Each row is where one point has got to under a steady rotation. How many steps took it there?
The counts run from 0 to 117.
[143 169 147 165 135 128 124 179 144  87 162 155 143 124 151 121 117 158
 133  89 118 131 116 121 116 138  93 114 111  73  72 103 134 158 113 134
 165 144 162 152 127 177 175 113 138 169 134 114 107 143 161 148 112]
55
[156 158 143 155 116 135 115 171 155 127 160 149 151 111 158 134 108 130
 133  92 122 132 125 117 115 120 102 120 132  80  90  91 138 183 123 113
 147 145 167 159 127 194 173 109 121 185 144 128 108 161 144 162 118]
8
[157 155 145 149 120 130 120 175 141 133 159 151 160 112 140 145 117 127
 122 101 125 136 127 124 118 122  96 135 125  73  94  92 122 163 107 117
 151 135 165 174 117 193 184 114 111 191 143 115  98 142 144 153 120]
20
[167 168 123 184 140 140 137 171 159  90 154 159 145 150 141  90 121 153
 135  85 112 122 136 102 123 139 105 112 132  56  90  94 126 133 101 115
 157 156 137 131 129 173 164 130 124 164 137 113 105 137 147 140 128]
93
[161 169 133 170 147 120 133 167 140 105 168 146 155 144 130 118 133 156
 137  97 121 127 125 127 118 134  89 127 125  60  85 105 115 133 103 127
 150 138 151 151 118 175 189 122 121 193 124 100  97 116 152 143 114]
73
[170 175 109 173 145 111 134 168 137 108 163 145 169 136 142 108 104 163
 137  92 126 133 142 115 123 151 117 119 135  80  91 109 132 130 104  86
 171 137 156 143 122 183 175 115 125 171 136 111  99 124 120 150 111]
115
[168 164 130 176 148 129 139 167 145 103 161 151 150 155 127 109 134 153
 137  95 120 125 132 118 120 132  92 126 128  51  90  98 114 129 100 124
 149 146 141 146 119 171 179 130 116 187 132 103  96 117 152 137 123]
80
[151 154 155 165 125 141 131 185 139 103 148 169 141 125 139 129 114 143
 121  95 116 134 124 114 114 124  89 125 110  54  84  85 126 156 106 137
 158 147 151 162 120 177 159 134 115 169 158 117  98 136 162 135 136]
39
[142 164 151 166 130 133 126 182 144  89 154 162 138 124 151 121 115 155
 129  90 116 131 117 115 113 134  92 113 108  68  75  98 135 160 114 137
 164 146 158 152 128 175 166 121 133 165 144 118 105 145 163 145 120]
50
[149 171 137 163 145 117 126 171 140  98 168 145 152 132 141 122 127 159
 138  94 121 130 121 128 120 139  89 121 119  72  78 109 123 145 109 130
 157 137 162 153 123 177 189 112 133 187 122 103 101 128 155 150 106]
65
[164 174 117 180 140 131 133 170 157  89 158 155 154 140 150  90 112 158
 135  83 115 126 139 101 125 149 114 110 135  70  87 101 135 136 104 100
 168 150 149 132 131 179 168 117 132 158 131 116 108 141 136 150 117]
102
[156 152 154 160 123 139 130 183 137 116 150 166 148 125 133 136 118 136
 118  99 119 135 126 118 114 123  89 134 115  53  90  84 119 154 103 130
 155 143 151 170 116 182 166 133 108 180 158 114  94 131 156 137 135]
33
[146 162 152 168 130 138 127 183 144  89 153 164 135 124 150 123 115 153
 126  91 115 132 117 115 115 134  92 116 109  64  74  96 133 160 112 139
 163 148 157 152 126 176 164 124 131 164 147 119 104 144 164 142 124]
48
[153 153 156 164 124 142 132 186 140 105 147 168 141 126 136 131 116 141
 120  96 117 134 123 114 113 123  90 127 111  53  83  85 124 156 105 135
 158 145 149 163 119 179 162 133 114 171 159 118  97 136 161 136 136]
38
[165 169 122 184 139 138 136 171 158  89 154 159 146 150 145  89 119 154
 136  83 113 123 136 101 123 142 108 112 134  58  88  94 128 135 103 111
 161 155 140 131 131 175 164 129 125 160 135 114 107 139 145 142 125]
95
[150 171 138 164 145 119 126 172 141  97 168 145 152 131 142 124 128 159
 138  95 121 130 118 127 118 140  90 122 117  74  79 109 124 145 110 130
 157 137 163 153 122 178 190 110 133 184 123 106 103 130 155 150 105]
64
[151 155 155 166 125 141 129 186 141  99 148 168 138 125 141 128 116 146
 122  93 116 135 122 116 112 126  91 123 109  53  81  87 128 157 108 137
 160 147 152 159 122 177 159 133 119 167 158 118 100 138 163 136 134]
41
[144 163 152 168 130 135 127 183 145  89 153 163 138 123 151 123 114 155
 128  90 115 132 116 114 114 133  92 116 109  67  74  95 132 160 113 139
 166 148 158 151 127 175 164 122 131 164 146 117 105 145 164 142 123]
49
[142 167 150 167 132 134 125 181 145  87 156 160 139 124 152 120 116 156
 130  89 116 131 117 116 114 135  92 114 109  68  74  99 134 159 113 139
 165 145 159 151 128 178 168 120 134 165 142 117 105 143 162 144 119]
51
[164 177 112 175 142 121 131 168 148  97 160 148 163 135 149  98 107 163
 137  88 120 129 140 108 126 153 118 114 136  80  87 106 135 136 104  90
 171 142 156 138 128 182 172 112 132 161 131 114 106 135 127 152 112]
108
[150 155 156 164 125 140 131 187 141 102 148 168 138 125 140 128 114 144
 121  93 116 132 123 115 113 124  89 124 109  54  83  87 125 157 106 136
 159 147 150 160 123 177 159 134 116 170 157 117  98 138 163 136 135]
40
[168 165 126 183 143 138 141 169 154  96 154 160 146 156 135  95 128 151
 135  88 114 123 135 107 122 133  99 119 132  48  89  93 119 129 102 119
 152 153 136 136 126 170 168 134 118 173 137 109 101 128 149 138 129]
88
[157 158 141 155 115 135 114 170 153 128 158 150 150 112 160 133 106 130
 132  93 121 130 125 116 115 119 102 118 133  81  90  91 139 184 126 114
 147 146 168 157 128 192 170 111 122 185 142 127 110 163 144 162 118]
7
[157 153 147 149 119 132 124 176 140 131 157 153 161 115 136 145 118 128
 120 100 125 137 129 123 117 121  96 137 123  68  95  90 121 159 105 119
 152 134 161 175 116 192 181 121 107 189 146 114  95 136 148 150 124]
23
[154 170 137 165 146 117 128 169 139 103 169 145 154 136 136 122 131 158
 137  96 122 129 123 129 119 139  89 125 120  68  80 108 119 139 107 128
 154 137 159 154 120 176 192 115 129 189 122 103  99 123 153 147 108]
68
[157 151 151 156 121 135 129 181 137 124 151 160 153 119 133 140 118 134
 118 101 122 135 127 121 115 120  91 137 118  57  93  88 118 154 102 125
 154 138 153 173 114 187 171 129 104 185 154 113  94 132 154 141 132]
29
[155 157 144 148 117 131 117 173 146 133 161 149 160 109 147 142 114 128
 126  99 126 135 128 122 117 123  98 131 129  78  93  92 127 170 115 114
 150 137 168 170 120 194 183 111 115 190 139 118 101 148 144 159 116]
16
[158 152 150 154 121 134 127 180 137 127 154 158 156 118 132 143 120 130
 119 102 124 136 129 122 116 120  92 138 119  61  93  88 118 156 102 124
 153 137 157 175 114 188 175 127 105 187 150 111  94 131 152 143 129]
27
[155 153 155 164 124 140 131 185 139 110 149 167 144 126 134 133 116 139
 119  98 118 135 126 118 113 121  91 129 110  53  86  85 122 154 105 134
 157 144 150 165 118 180 162 134 111 174 159 115  96 132 159 136 136]
36
[169 175 110 173 147 114 131 167 138 107 163 146 171 135 143 107 104 163
 137  91 125 133 143 114 125 153 119 117 137  79  89 109 132 132 102  86
 170 137 158 143 123 183 174 114 126 170 134 112  99 125 119 151 113]
114
[162 155 141 165 115 138 115 167 154 126 156 154 141 121 162 129 103 133
 136  91 121 129 125 114 108 113 103 109 133  71  91  86 143 188 132 116
 141 152 160 148 129 185 158 119 120 182 154 134 108 161 144 156 127]
0
[173 172 109 175 147 112 133 166 134 112 163 145 169 137 139 112 103 164
 136  94 125 135 142 117 122 150 117 120 135  76  90 108 130 130 102  86
 169 137 156 144 120 182 173 117 120 174 137 112  95 119 119 148 113]
117
[171 164 128 180 145 134 140 167 149 101 156 156 148 156 130 101 133 152
 135  92 116 124 133 114 122 132  93 122 129  47  90  95 117 128 101 123
 149 150 135 140 122 169 172 133 116 181 134 106  98 122 151 136 126]
84
[151 171 135 163 146 118 128 170 140 100 168 146 153 133 139 123 129 160
 138  95 122 129 120 128 119 138  90 123 118  72  78 109 122 143 107 130
 156 136 161 154 121 177 190 113 133 188 122 103 101 127 154 150 105]
66
[153 153 155 162 123 142 131 185 140 107 148 168 142 124 135 131 117 141
 119  96 118 134 125 116 113 123  90 128 111  54  86  86 122 155 104 134
 158 145 149 165 119 179 161 135 112 172 159 116  96 134 159 136 136]
37
[168 167 125 184 142 139 139 170 157  93 154 159 145 154 138  90 124 151
 136  86 112 123 136 104 122 136 103 115 132  52  90  93 124 131 101 116
 156 155 136 134 128 172 165 131 123 167 137 113 105 133 148 140 129]
91
[156 151 152 158 123 138 130 182 137 120 152 164 151 123 131 139 119 135
 118  99 120 136 127 120 114 121  90 135 116  55  90  87 119 153 102 127
 153 139 153 172 115 183 167 131 105 181 155 113  93 131 155 139 135]
31
[156 156 144 149 119 130 117 173 145 134 160 148 159 110 144 142 116 129
 125  99 123 134 127 122 117 122  96 131 128  76  94  92 127 166 112 114
 151 135 167 173 120 194 184 111 114 190 140 117 100 146 145 157 118]
17
[170 163 128 181 144 135 140 168 152  98 156 158 147 157 131 100 131 151
 135  90 115 123 134 113 122 133  95 122 129  48  90  93 118 128 100 123
 150 150 137 139 122 170 172 133 117 180 136 106  99 124 151 136 129]
85
[167 166 126 183 141 139 139 170 156  92 153 159 144 155 139  92 126 153
 134  86 113 123 136 105 121 135 100 116 133  50  89  93 123 130 102 117
 154 155 135 135 127 171 166 133 120 168 136 110 103 131 149 137 128]
90
[155 159 142 152 115 133 114 170 152 130 160 148 153 110 157 136 109 130
 132  94 122 133 125 119 115 121 101 122 131  82  92  92 134 180 123 113
 149 142 168 163 125 194 176 108 120 187 141 125 107 159 143 163 117]
10
[153 170 136 164 146 117 128 170 139 101 168 143 154 136 138 123 129 158
 138  95 123 130 123 129 120 139  88 123 120  70  80 109 120 141 107 129
 155 135 161 153 121 177 192 112 129 188 120 103  99 126 153 148 105]
67
[141 166 151 167 132 132 125 181 144  88 157 158 141 124 153 122 117 157
 131  90 115 131 115 116 115 136  93 113 110  70  73 101 134 160 113 137
 165 146 161 150 127 176 169 117 136 166 140 117 105 144 162 146 118]
52
